In the data rows, the value 500 means zero.
Here are some numbered points:
(351, 674, 393, 323, 614, 417, 325, 676) 0
(539, 195, 601, 858, 507, 515, 425, 483) 1
(655, 274, 615, 787, 594, 459, 340, 388) 2
(374, 474, 418, 491, 752, 479, 336, 545) 3
(596, 295, 620, 815, 417, 478, 512, 434) 4
(431, 303, 477, 660, 742, 503, 361, 495) 5
(483, 836, 495, 249, 393, 464, 500, 492) 6
(499, 222, 483, 736, 466, 814, 419, 470) 7
(668, 410, 569, 585, 398, 456, 664, 407) 8
(609, 298, 623, 805, 412, 459, 520, 441) 9
(600, 638, 534, 256, 367, 446, 899, 368) 10
(398, 425, 422, 476, 747, 450, 457, 534) 11
(577, 458, 536, 411, 380, 433, 999, 377) 12
(389, 862, 390, 271, 461, 436, 334, 647) 13
(292, 645, 363, 312, 637, 420, 297, 756) 14
(498, 880, 551, 220, 410, 469, 398, 458) 15
(481, 814, 545, 257, 396, 457, 534, 452) 16
(584, 387, 505, 447, 427, 507, 894, 411) 17
(515, 350, 534, 625, 434, 745, 432, 444) 18
(513, 296, 466, 637, 482, 734, 512, 458) 19
(314, 693, 376, 336, 577, 442, 305, 713) 20
(736, 292, 654, 794, 412, 487, 383, 408) 21
(541, 869, 531, 212, 418, 436, 450, 449) 22
(372, 386, 398, 542, 798, 495, 340, 553) 23
(610, 468, 534, 425, 387, 443, 850, 422) 24
(558, 698, 538, 299, 385, 544, 581, 408) 25
(562, 752, 500, 224, 388, 459, 678, 434) 26
(585, 751, 554, 165, 377, 469, 721, 390) 27
(555, 173, 524, 914, 476, 543, 481, 497) 28
Which point above is nearest to each new point, looking only along the 3 directions in which the numbered points spread most? Its number follows each.
(569, 518, 484, 376, 448, 462, 854, 401) 24
(724, 292, 592, 661, 397, 452, 746, 372) 8
(361, 374, 412, 550, 831, 491, 327, 535) 23
(425, 852, 419, 256, 443, 445, 391, 598) 13
(359, 838, 406, 250, 458, 443, 332, 681) 13
(496, 219, 454, 729, 504, 806, 409, 478) 7
(382, 882, 441, 234, 447, 462, 335, 607) 13
(445, 285, 471, 693, 723, 517, 364, 493) 5
(505, 263, 492, 803, 513, 518, 441, 544) 7
(570, 539, 513, 352, 402, 508, 836, 391) 24
(656, 346, 566, 530, 384, 445, 922, 377) 17
(603, 434, 514, 369, 400, 450, 999, 395) 12
(579, 642, 570, 307, 392, 474, 665, 408) 25
(499, 219, 472, 722, 488, 812, 434, 461) 7
